In the rows, zero is written as 128.
These are runs of 8 systems, one row a step. Runs of the same system follow the same rule from any start.
path 1, D (8 x 18):
[[122 132 124 142 144  89 147  59 138 140  85 106 131  87  86 157 123 161]
 [111 113 138  86 110 101 110 171 128 129 156 155 202 173 149 128 128 159]
 [140  83 147 192 121 118 164 147 120 152  72  90  85 126 144 129 163 126]
 [121 162 141  89  96  92 126  97 136 114 109 159 169  85  85 181 114 156]
 [162  83 127 119 135 135 129 150 122 140 142 106 168 197 170 119 172 166]
 [109  93 121 173 103  82 165 133 128 141  79 108 101  89  65 126 118 125]
 [109 154 173  83 126 106  94 103 131 129 126 162 179 129 156 149 143 189]
 [150  77 105 162 122 114 178 174 127 146 112  98 147 172 159 159 141 108]]
path 2, X:
[[116  92  80 144  63 149 124 119 136  98 165 127  91  99 119  74 132 124]
 [123 134 172 105 180  93 139  75 132 115 100 124 166 107 108 124 104 167]
 [ 79 139 111 144 137 129 121 191 129 147 157 146 135 162 183 138  99  79]
 [161 121 162 159 109 165 133  96 121 111  98 110  64  92 152 112 170 134]
 [133 199 119  84 150 130 104 118 127 132 146 151 158 125  64 166  97 119]
 [ 98  76  75 142 119 139 115 123 138 124 182 117 123 152 164  65 128 141]
 [120 122 175 146 146  92 173 100 130 107  72 119 121  71 119 136  97 122]
 [104 178 156 105 138 146  80 183 123 148 155 172 144 168 170 146 126 115]]
path 3, J, 8 rows:
[[ 91 165 117 103 136 139  93  59 141  99 161 153 119  79 123 106  97 141]
 [146 145 104 131 182 175 151 136 127 101 161 115 118 143 151 116  85  59]
 [ 89 154 157 159 104 148 102 154 122 128 124 155  52  89 139 100 122  92]
 [141 191 121 100 152 169 100  54 134 109 150 136 117 100 141 147 120 132]
 [150 142  97 128 139 181 124 164 118 111 171 123  98 146  97  94 106  69]
 [ 69 134 135 154 124 132 102 100 134 119 135 141  68  76 130  73 105 122]
 [138 184 122 103 169 162 136  90 136  93 150 139 139 106 158 159  83  88]
 [134 151 135 150 132 185 104 183 114 131 152 135  68 146 140  97 132  75]]
path 4, S, 8 rows:
[[147 156  68 109 119 164  85  78 133 148 169 118 125 144 103 144 157 163]
 [157  91 121 130 124 104 203 134 131  84 105 108 160 110 102 139  88  92]
 [ 63 124 157 133 174 109  89 121 128 152 141 140 124 137 134  66 109 159]
 [129 137  92 152  97 155 135 133 137 132 141 127 113 135 215 176 146 100]
 [176 147 201  98 118 145 125 155 109  91 106 145 124 115  82 115 139 122]
 [109 158  67 136 166 127 101  80 135 177 144 106 121 138  76 144 120 146]
 [122  76 108 115  89 104 181 137 139  71 145 132 174 114 157 121  93 113]
 [112 128 197 150 194 133 109 134 116 150 104 120  97 145 161  82 135 142]]
path 5, B:
[[ 94 122 126 122  98 134  88 141 122 115 157 148  95 111  68  52 119 136]
 [103 154  95 122 172 128 129  73 146 128 152 128 157 128 195 162  98 127]
 [140 122 175 131 131 143 150 205 111  97 124 143 112 133 117  96 102  68]
 [114 179 118 134 151 162  68  72 128 159 142 127  79 119 129 124 153 155]
 [149 140 112 101 117 122 177 118 135  73 133 134 165  94 105 162  76  86]
 [107  98 143 138 172 142 105 133 117 130 150 114 103 146 116  31 122 143]
 [ 75 178  98 144 121 122 117 115 144 144 135 153 116  98 167 184  97  97]
 [178 133 177  84 138 170 132 158 111  75 150 142 144 146 135  94 124 109]]
path 6, H, 8 rows:
[[ 89 152  95 163 160 138  85 152 126 203 144 120  97 175 137 131 140 125]
 [157  85 148 142  44 132 156 154 124  93 104 133 113 105 156 135 167 127]
 [140 153 135  94 154  99 105 116 124 163 119 126 181 160  72 160 141 178]
 [105 114  68 158  91 163  97 147 132 145 175 126  84 147 152  98 149 116]
 [137  66 168 133  96  78 168 129 129 110  83 116 158 113 132 123 148 169]
 [ 94 183 112 125 147 116  79 159 126 198 137 144 140 166 103 170 129 133]
 [165  90 127 153  78 172 133 142 121 109 135 116  87 135 173 105 177 125]
 [140 112 124 110 113  72 149 108 131 137  99 118 184 124  60 161 132 176]]
path 7, J:
[[145  72  84 149  85 126 122 111 129 153 131  96 118 148 113 107 184 181]
 [127  94 140 108 125  71 167 116 131  98 107 126 182 107  69 120  98 151]
 [ 87 109 125 145 166  92 137 166 133 168 129 126 171 182 188 143 118 132]
 [158 102 155 155  68 119 162 141 126 124  79 121 120 111 164 177 172 135]
 [156 151 166  89 137 115  97 129 114 153 112 134 165 157  73 142 160 182]
 [119  77  45 144 106 108 138 125 139 156 152  99 153 164 107 128 139 153]
 [116  67 170 125 111  80 175 141 128  87 100 128 163 104 136  97 110 142]
 [109 150 152 140 177  94 134 143 129 182  92 124 162 165 165 190 129 137]]
path 8, Z:
[[102 127  75 126  89 126 100 188 124 153 171 143 134 164  79 120 123 114]
 [ 91  81 128 143 119  94 149  75 145 106 119 120 141  94 187 109 121 165]
 [150 177 183 114 167 132 143 181 114 126 106 146 146 143 129 170 102  81]
 [134 116  97 160 110 172  93 124 126 159 148 108  78 155 156 105 181 145]
 [153 129 128 108 114 110 162  68 134  87 105 121 145  72  68 147 108 142]
 [ 88 127 132 112 137 111  95 198 121 152 158 151 156 177 101  96 111 127]
 [103  97  96 169 120 118 160  90 147 129 120 108 122 113 214 149 129 128]
 [168 168 210 105 133 146 130 155 109 100  95 151 121 110 112 141 129 107]]
path 9, B:
[[139 111 126 127 159 158 157  74 138  73 148 114 126 108 200 100 103 112]
 [ 86 165 176 133 165 110 114 173 117 140 113 154 110 116  89 108  81  93]
 [135 169  78 110 123 190  84 102 134 121 191 139 107 138 152 127 133 115]
 [153 133 170 131 169 133 179 100 128  78  97 115 119  84 129 122  87  92]
 [ 84 153 113 116 136 131  73 145 122 143 167 149 113 132  64  74 103 128]
 [123 144  88 130 149 159 143  82 144  99 160 125 129 115 205 143 100  99]
 [128 144 204 123 158 135 136 170 110  99 109 146 111 113 104  89  94  90]
 [110 183  80 124 147 169  72  91 132 158 172 131  97 136 108 127 128 129]]
path 10, Z:
[[135 146 161 161 109 121 115 103 124 163  71 120  85 104 127 161 177 159]
 [175 159 110  65 130 152 111 109 129 110 161 135 177 154  88 153 137 150]
 [120  45 101 157 107  94 163 162 127 135 127  96 136 151 105  84 129 139]
 [ 82 149 158 130 109  77 127 123 141 148  88 156 156 103 157 190 124 149]
 [179 136 156  97 152 173 123 151 118 114 150 128 154 182 185 134 153 125]
 [164  94 108 178 110 129 159 121 120 152  86  80  84 123  87 133 163 130]
 [112 157 132  81  83  97  88 113 131 132 133 163 167 112  76 154 135 179]
 [131  73 110 117 160 115 158 148 133 120 159 110 188 183 168 104 114 135]]
path 11, S, 8 rows:
[[191 113 180 114 181 151 142  95 116 110 105  96 129 143 127  99 152 157]
 [ 72 168  87 153 133 114 116 153 133 162 137 140 106 116  89 152  83  81]
 [148  89 131  91 100 141 131  84 135  72 156 133 163 122 173  96 144 172]
 [136 152 158 166 200 130 154 164 115 161  93 106 102 148 128 148 109  80]
 [ 92 147 102 100  61 139  75 116 136 109 178 171 118  97 113 104 127 146]
 [192 118 135 129 178 139 177  90 128 120 102  88 153 147 160 167 139 130]
 [ 78 144 136 129 126 117 108 184 122 132 144 157 113 122  75  87  80  88]
 [134 115 101 130 123 147 119  47 143 120 145 113 126 117 192 128 158 173]]
path 12, D, 8 rows:
[[143 157 126 166  93 149 115 135 120 154  96 124  57 103  80 149 157 112]
 [129 136  96  82 129 137 123  49 146  88 167 134 174 108 150 133 111 163]
 [133  96 138 141 175 129 141 194 113 142 140 107 134 187 113  81 114 103]
 [ 78 157 132 166  92 122  96 112 133 154 103 146  63  77 120 138 136 130]
 [146 145 138  85 151 139 147 102 137  84 149 143 187 130 193 157 102 121]
 [169 116 121 151 122 152 137 195 110 145 127 105 102 168  77 114 145  96]
 [ 95 140 103 138 107 128 100  49 142 129 131 127  93  74 111 114 133 166]
 [110 122 137  98 186 116 143 145 132 111 157 134 191 166 173 116  82 117]]
path 13, H, 8 rows:
[[100  81  95 138 114 123 127 108 133 105 158 117 109 103  84  46 107 142]
 [ 59 116 152 146 147  76 130 120 140 146 108 141 149 117 187 134 107 150]
 [140 160 165 142 144 143 137 205 112 149 112 139 122 162 160 168 128  74]
 [199 153 141 121 108 168 131  97 118 113 106 111  93 107  84 150 165 130]
 [123 125  71  82 112 130 113  72 142  99 182 135 177 125 104 119 111 162]
 [ 75  75 119 156 165 110 136 150 129 136 147 112 124 146 144  53  97 123]
 [ 90 141 173 169 116  89 146 152 130 150  71 141 106  97 160 169 121 111]
 [179 185 166  94 136 164 113 154 115 125 128 148 146 156 144 181 149 114]]
path 14, X (8 x 18):
[[ 54 178 144 149 141 114  87 133 135 170 121 161 103 109 160 151 113 124]
 [164 151 127 116 127 190 131  97 132  81 156 134 109 112 199 132 129 101]
 [126 160 129 130 181 153 108 108 118 131 136 119  86 115  55  81  96 108]
 [ 55 137  93 120  99 110  97  89 148 125 164 160 136  97 157 117 105 152]
 [141 117 164 130 191 148 167 106 128  84 125 114 131 118 194 105  95 101]
 [ 87 184 155 154 147 140  90 163 119 159 123 151  67 114 110 122 108  88]
 [130 160 104 108 101 168  94  63 140 105 164 142 113 100 172 140 145 147]
 [137 136 120 116 194 148 150 103 126  93 151 111 130 119  92  86  70  93]]
path 15, W:
[[152 130 144  99 122 115 173 131 135  88 121 140 189 123 181 184 107 110]
 [142 133 149 136 147 157  89 175 106 159 135 120  92 169  81  80 154 130]
 [101 127  89 161  80  98 144  87 147 139 102 124 116  82 143 185 132 136]
 [170 131 160  63 148 140 129 132 121  86 153 138 188 155 113 108 120 144]
 [ 93  97  93 195 146 114 132 152 126 187 114  93  86 153 120 109 136 118]
 [121 139 162  96  62 112 130 123 136  85 122 172 156  84 173 161 128 137]
 [182 138 140 125 199 159 124 128 112 155 122  90 128 185  99 122 149 134]
 [ 79 112  71 156  51 101 131 149 141 138 137 143 109  98 104 141 115 112]]
path 16, W:
[[188 112 104 113 132 165 166  89 136  81 145 104 149 134 180 148 133 119]
 [111 123 152 141 136 113 129 183 113 136 113 131 107 126  42  86 101 102]
 [ 75 149 107 137 122 118  95  70 146 153 136 143 126 110 190 153 140 168]
 [195 112 141 105 144 161 175 150 119  75 137 113 154 147 145 128 115  89]
 [ 82 142 138 161 128 111  93 154 119 174 112 133  75 119  63  98 127 128]
 [123 142 101 108 111 130 133  65 150 105 142 139 159 105 195 175 128 151]
 [172 109 149 114 165 152 153 172 111 103 137 109 136 165  90  82 111  96]
 [ 54 139 114 175 108  98  98 127 134 174 110 138  82  99 123 129 127 136]]

Name the system that made each run.
path 17:
[[105 115 107 134 144 123 120 201 120 153 159 127 138 178  91  92 102 100]
 [ 84  95 127 165 100 103 141  86 146 120 108 125 104  78 184 119 132 150]]
  J
path 18, 2 rows:
[[ 94 165 121 164 177 100 125 112 136 193  93 116 120 134 137 185 123 128]
 [163 115 125 100  48 150 132 174 122  82 154 151 141 128 117 124 142 113]]
  B
path 19, 2 rows:
[[103  97 139 126 164  86 152 141 135 141 122 124 194 169 193 143 115 145]
 [128 127 148 166  99 141 120 209 114 164 110 132  91 158 146 139 161  99]]
  B
path 20:
[[191 117 163 111 149 155 115 111 115 134 118 105 140 171 145 120 186 179]
 [ 99  95  62 157 106  77 160 124 140 152 122 104 141 119  71 145 106 130]]
  D
path 21, 2 rows:
[[165 136 144  66 128 112 143 100 131  85 134 141 201 124 100 151 113 158]
 [113  80 119 158 135 106 142 203 120 166 130 110 141 189 133 107 137 122]]
  Z
path 22:
[[143 127 123 136 190 136 154 118 121 114 124  98 114 123  60  87  83  93]
 [ 43 143 102 137 122 114  97 113 143 134 159 160 115 101 157 104  89 124]]
  W
path 23 (2 x 18):
[[108 136 204 156 145 124 137 152 118 115  89 140  79  93 145 100 111  98]
 [122 200 107  89 131 154  66 117 128 149 168 159 134 142  92 151 127 136]]
  B
path 24 (2 x 18):
[[154 151  62 105 162 154 124  75 139 128 168 108 157 152 123 156 122 133]
 [124  79 135 148 100 134 149 189 117  99 139 127 101 125 107  62 113  87]]
  J
path 25 (2 x 18):
[[132 151 158 118 143 130  71 138 116 185 122 132 134 176 120 131 179 183]
 [142  91  61 156  61 138 139 143 136 143 142 109 118 147 146 154 168 130]]
  H
path 26:
[[115  84 147 141 128  63 175 141 127 126  83 113 155 112  73 119 105 141]
 [ 85 144 133 113 136 115  81 147 132 166 153 156 168 173 187 143 142 163]]
  W
path 27, 2 rows:
[[120 130  95 125  74  89 120 127 138 167 113 135 166 137 109 197 158 171]
 [187  73 125 111 113 133 174 158 123  95 133 106 172 166 133 124 142 128]]
  X
path 28:
[[202 132 180 122 160 150 158 161 107 116  96 106 128 153 103 138 140 104]
 [114 141  63 133  78 126  93  95 137 162 143 124 114 120  71 147 153 162]]
  D
path 29:
[[132 127 117 102 189 158 111  89 133 119 175 117 158 165 189 100 124 150]
 [123 101 133 174 118 132 172 186 121 115 112 118  85 117 130 108 102  58]]
  W
path 30:
[[169 107 136  92 117 104 153 170 118 118 125 127 196 167  77 147 129 142]
 [120  73 107 166 106  96 137 167 125 181 108 100 133 173 124 130 166 156]]
  X
path 31:
[[127 104  69 120  48 105 125 130 136 140 141 130 152 130  78 152 151 160]
 [137  67 146 113 131  84 152 114 131 123 112 109 187 148 126 109 144 191]]
  W
path 32:
[[150 132 165 172 182 149 159 165 114 145  90 101  88 148 153 135 129  81]
 [123 178  97 106  60 137 101 111 134 116 146 162 118  83  88 168 123 122]]
  D
path 33:
[[167  62 132 112  80 116 170 137 130  85 128 121 176 137 160 126 149 152]
 [151 116 156 143 150  94 141 129 117 166  74  96 126 134  51 134 148 160]]
  D
path 34 (2 x 18):
[[ 90  92  51 176 107 118 129 124 141 169 148 103 113 149 158 131 142 134]
 [142 101 198 125  78 104 159 161 123  93  86 148 143 106 157 138 143 133]]
  S
path 35, 2 rows:
[[106 116 151 135 111 104  88 105 128 169 110 131 130 138 151 125 180 205]
 [151 121 108 148  90 117 152 193 123 159 110 122 142 164 129 192 153 107]]
  S
path 36 (2 x 18):
[[138 182 139 107  75 145 122 154 130 107 129 172 132 103 147 193 125  92]
 [164 136 140 125 160 180  88 108 114 141 146 109  92 160 125  81 172 155]]
  J
path 37:
[[133 144 145  82  84 149  67 148 117 120 164 161 135 144 100  97 160 167]
 [130  74  73 164 141 116 148  92 138 161 129  81 136 159 151 126 153 165]]
  H
path 38:
[[133 118  65 159  68 147 151 132 141 121 142 124 108 116 173 169 135  96]
 [153 109 190  89 132 107 131 144 114 100 111 136 163 134  75  92 130 163]]
  H
path 39, 2 rows:
[[148 127  52 101  93 147 140 118 136  98 176 128 150 125  80 133 105 109]
 [126  85 158 135 183 104 173  86 130  97 104  98 138 106 128  81  96 138]]
  S
path 40, 2 rows:
[[157 139  94 123  72 118 148 148 135 139 117 132 157 139 130 217 147 120]
 [158 119 142  99 124 152  90 141 112 126 149 126 123 159  70  69 161 165]]
  H
